In the rows, zero is written as 128.
The rows below come in pairs that one turn or mirror swaps. Which row does each named row swap with?
Q939: [104 128  90 116 141 113 126 107 114 158 134  95 118 110  83 117 135  89
 131  99 141 140]
Q792: [103  77 103 140 136 117 122 106 127 137 132  95 130 102  94 107 125 137
 141 104 123 151]
Q198: [105 105 126 148 121 116 115 165  85 137 128 106 116 105 107 138 125 134
 138 121 125 148]
Q479: [119 153 127 136 124 119  78 112  95 134  95 108 109 123  99 122 141 125
 138 115 120 143]
Q589: [106 128 115 143 103 114  88 102  96 128 154 104 125 122  93 117 150 113
 122  92 111 127]
Q475: [112  91  87 125 128 125 107 130 106 112 144 115 136 118 101 126 133  99
 148 144 142 132]
Q463: [100 128 101 122 124 108 105  88 118 134 104  98 123 121  81 109 132  89
 137 119 136 139]
Q181: [120 129  93 122 105  95  73 125 121 141 117 114 108  98  94 105 102 124
 133 107 132 125]
Q899: [110  89 113 127 138 149  99 113 113 150 132 100 123 115 121 121 135 119
 169 102 133 113]
Q289: [ 98  79 100 137 140 118 121 116 129 134 129  98 133  97  90 112 126 133
 144 100 132 159]
Q614: [111 112 121 148  94 118  96 152 111 147 129 114 129 109 107 122 124 136
 121 101 121 167]
Q5: [113 115 125 128 118 126 103 114  93 156 124 129 142  89 103 103 124 143
 135  95 143 150]
Q391: [ 90 130 108 105 140  91 106 144 110 134 121 105 131 110  82 113 140 119
 154 103 138 146]
Q825: [ 92  93  93 125 141 111 112 114 128 132 125  95 134  94  83 109 127 134
 147  97 133 153]
Q559: [117 115 107 133 155 112 131 130 112 151 145  95 102 106  99 126 152 108
 145  91 138 126]
Q223: [118 117 117 134 161 109 124 134 106 138 139  97  99 101 106 135 149 106
 149  92 138 128]
Q138: [108  80 111 116 124 149  95 114 117 152 134  96 120 103 113 120 132 122
 158  99 135 116]
Q78: [120 116 123 136 154 106 109 137  92 133 131  92 104 101 112 130 162 116
 158  90 138 130]
Q461: [106  99 115 158 131 126 115 117  71 148 128  96 129 121 124 101 143 107
 132 122 134 146]
Q582: [117 117 102 140  99 145  90  92 105 132 137 103 130 128  96 111 134 110
 138 103 113 111]
Q621: [101 100 121 149 127 121 120 169  87 132 131 109 120 104 105 138 126 123
 140 119 133 147]
Q64: [117 125  98 119 102  97  72 123 123 145 117 114 108  97  95 104 108 122
 130  99 129 130]
Q786: [118 137 117 129 138 140  81 107 114 151 119 121 110 126 106 126 143 130
 130 132 116 141]
Q488: [123 122 117 134 119 104 104 114 116 139 114 123 157  91 100  94 128 110
 145  84 149 142]
Q722: [111 120 108 138 121 136 113 133  88 145 123  99 128 129 140 111 124  91
 151 129 145 148]
Q615: [134 131 100 136 109 106 104 117 120 129 111 121 116  97 114 134 110 101
 145 117 148 170]
Q570: [132 102 102 129 119 125  82 139 115 137 151  95 113  90 101 134 138 123
 134 118 160 158]
Q810: [130 140  97 158 116  98 102 125 110 132 112 131 101  98  99 143 125 119
 142 112 124 157]
Q141: [106 124  99 140  96 146  93 100 100 130 134 103 138 126 100 112 128 113
 137 106 112 112]
Q795: [100 115  86 162 116 124  94 120 128 163 147  85 119 127  94 116 113 105
 150 107 121 127]
Q248: [130 135  87 142 128 124  86 144  94 131 144 109 136  98  98 138 132 110
 127 129 158 144]
Q279: [123 111  92 148  98 100  95 110 124 127 120  99 139 125 128  97 126 110
 132 106 114 153]
Q118: [117 139 128 139 123 109 106 135 114 149 117 124 128 132 127 120  98 118
 144 111 120 123]
Q251: [102 115  87 166 115 124  95 127 126 163 148  84 118 128  99 115 112 105
 149 109 124 130]
Q154: [112 147 126 138 126 114  84 106  98 132  87 111 117 121  97 119 136 118
 132 120 122 142]
Q644: [101 100 110 144 129 121 116 165  83 125 129 111 117 106 104 142 125 111
 140 131 134 135]
Q506: [111 102 116 165 147 123 131 108 121 142 134 109 122 131 116 117 122 124
 135 105 117 146]
Q353: [111 147  91 139 106 139  92 130  88 123 122 113 149 120 101 125 125 112
 147 123 133 114]
Q335: [110 129  93 159 125 116 110 139 122 159 132  86 144 121 107 108 122  92
 156  97 130 120]
Q881: [125  93  99 123 119 131  78 139 122 138 149  90 117  87 103 128 141 118
 138 108 151 151]
Q573: [118 127  81 157 138 110 101 121  96 127 130  99 101 129 128 111 122 108
 144 123 118 111]
Q300: [118 129  75 152 133 104 104 122  98 129 127  95  98 126 122 108 120 106
 144 123 118 112]
Q502: [131 138  97 155 118  98 107 124 115 134 113 133 101  96  98 137 124 119
 140 107 127 159]
Q273: [ 99 132 105 122 119 110  99  90 112 133  92  99 127 120  84 107 130  95
 137 116 134 141]
Q726: [117 106 130 133 115  98  83 130  89 120 111 102 115  94 114 128 157 116
 151  91 139 152]
Q717: [126  80 109 114 116 137  82 123 118 142 147  97 112  93 106 125 138 119
 150 107 149 139]
Q304: [117 109 128 143 134 100  92 132  84 117 111  99 111  95 117 132 159 122
 149  96 139 142]
Q110: [113 153  89 136 109 133  90 139  90 123 129 112 147 114  98 128 130 115
 149 126 135 119]

Q181 swaps with Q300
Q304 swaps with Q138
Q582 swaps with Q479
Q589 swaps with Q786
Q118 swaps with Q279
Q78 swaps with Q717

The rows below come in pairs that one turn or mirror swaps. Which row does each named row swap with?
Q580: [142 103 109 131 130 147 126 143 137 132 128 121 126 136 140 105 117 142
 130 133  99 140]
Q467: [117 113 116 107 122 106 116 131 119 138 121 116 112 125 116 108 131 122
 162 145 128 119]
Q66: [121 137 123 141 143 144 115 125 138 147 145 112 146 145 105 143 124 108
 117 130 120 117]
Q747: [125 146 123 120 119  99 127 156 139 109 124 132 123 122 109 124 146 119
 134 116 162 100]
Q478: [136 128 137 100 133 143 150 139 120 146 130 129 134 115 132 127 117 141
 120 141 105 129]
Q366: [121 132 117 155 130 118 107 122 103 125 126 119 138 118 126 127 130 104
 126 123 138  95]
Q553: [126 132 121 170 121 134 141 134 143 122 119 144 130 144 127 148 133 140
  97 129 135 122]
Q77: [131 125 134 180 130 130 120 142 140 134 128 124 127 125 129 110 129 130
 125 151 107 123]
Q822: [138 130 156  96 133 129 127 147 143 126 133 115 111 124 128 143 133 115
 137 132 144 137]
Q689: [127 135 128 110 119 111 139 138 107 126 120 131 140 118 141  99 132 157
 135 138 137 106]
Q629: [129 132 141 140 117 132 125 156 138 133 113 114 131 164 130 125 139 132
  89 133 116 121]
Q271: [126 116  97  91 128 112 124 124 131 126 116 125 122 124 120  86 138 127
 134 130 126 111]
Q840: [124 130 144 107  98 117 149 144 136 125 121 128 121 132 124 129 154 142
 109 125 121 150]
Q697: [126 145 118 157 114 135 126 136 128 128 125 152 132 148 120  83 135 135
 117 137 147 109]
Q302: [126 134 122  77 123 137 128 133 143 130 129 140 120 127 123 152 135 121
 112 129 120 123]
Q73: [122 141 110 130 125 131 147 137 160 121 113 147 124 138 104 160 147 132
 121 123 133 121]
Q33: [127 124 121 106 130 118 125 115 126 130 127 148 118 106 133  97 136 126
 157 125 151 117]
Q893: [114 143 138 134 135 139 113 118 159 154 149 140 112 148 118 123 135 117
 141 129 107 120]
Q625: [122 141  89  88 127 123 124 126 133 130 129 120 134 121 128 138 141 121
 106 118 139 122]
Q108: [133 122  97 150 127 127 132 130 129 144 134 138 119 102 134 120 140 126
 160 111 116 121]
Q157: [130 120 106 162 141 125 114 120 118 147 145 128 124 130 128 137 130 105
 140 118 131 112]
Q675: [130 129 108 105 127 128 138 129 129 127 129 107 110 118 119 118 127 137
 127 135 176 125]
Q547: [124 151 114 147 116 123 123 106 139 120 112 153 113 130 127  91 142 134
 110 117 137 124]
Q412: [126 119 137  98 106 145 143 146 166 127 137 118 117 134 125 115 142 132
 120 124 114 140]
Q211: [125 131 150 166 123 131 125 151 148 134 130 118 128 130 131 151 138 137
  99 134 128 114]
Q226: [111 156 129 132 139 129 119 138 132 126 140 151 136 144  91 118 152 105
 122 129 125 105]
Q538: [134 123 114 141 125 121 101 136 108 136 126  97 124 147 133 100 135 103
 129 119 134 113]
Q704: [128 126  92 103 130 129 125 127 136 121 137 112 131 159 113 125 145 130
 107 115 147 130]
Q979: [112 119  99 129 108 120 126 127 127 106 116 126 124 113 122 133 128 158
 127 129 147 102]
Q203: [137 119 148 141 133 128 116 137 151 148 140 130 129 148 127  99 134 148
 114 130  96 117]
Q549: [130 106 142 156 123 125 125 142 139 135 119 134 129 120 138  80 133 131
 119 123 116 100]
Q934: [128 117 108 126 112 150 129 148 153 134 125 115 123 110 148 122 114 145
 135 146 115 132]
Q442: [117 126 145 121 130 126 122 131 150 126 133 122 132 151 103 122 147  95
 108 111 147  99]
Q539: [132 136 134 170 127 133 120 151 144 127 135 143 109 111 124  87 148 125
 125 128 130 131]
Q21: [122 134 155 101 123 137 146 139 162 130 131 154 127 129 128 132 143 146
 127 133 130 129]
Q992: [124 119 101 115 104 133 127 134 134 132 131 126 110 104 146 104 127 153
 142 136 141 118]
Q897: [116 137 110 119 111 117 130 162 149 134 121 110 122 120 132 100 129 161
 133 146 130 111]
Q735: [135 132 150 133 120 117 133 171 139 131 132 141 129 106 133 120 132 125
 144 120 102 110]
Q281: [128 112 131 115 128 133 120 135 138 133 143 123 117 105 129 163 132 127
 126 114 103 128]
Q901: [138 131 107 171 127 130 122 127 131 129 116 120 133 116 129 105 127 141
  97 126 140 130]
Q59: [127 126  94 140 123 114 132 141 129 124 123 158 108 137 134  95 133 135
 124 124 159 113]
Q401: [121 150 120 146 131 117 121 120 125 121 140 119 137 144 103 131 155 100
 103 120 143 119]
Q829: [141 138 143 136 145 139 107 138 141 154 148 143 115 145 117 118 144  96
 118 123 124 130]
Q530: [114 137 135 120 129 119 128 119 137 115 113 134 132 113  98 132 129 120
 106 137 136  82]
Q205: [130 147 123  86 120 125 125 145 130 123 126 115 124 116 122 128 134  99
 122 112 115 134]
Q256: [126 127 137 121 131 142 137 153 142 146 154 156 117 150 129 138 128 108
 129 118 112 128]
Q28: [127 122 151 149 115 133 131 131 143 137 149 114 114  85 131 115 135 129
 123 119 126 109]
Q556: [133 133 125 128 118 128 109 113 131 107 124 122 124 152 106  97 134 108
 119 109 154 119]

Q539 swaps with Q226
Q549 swaps with Q442
Q556 swaps with Q203
Q829 swaps with Q697
Q157 swaps with Q553
Q73 swaps with Q108

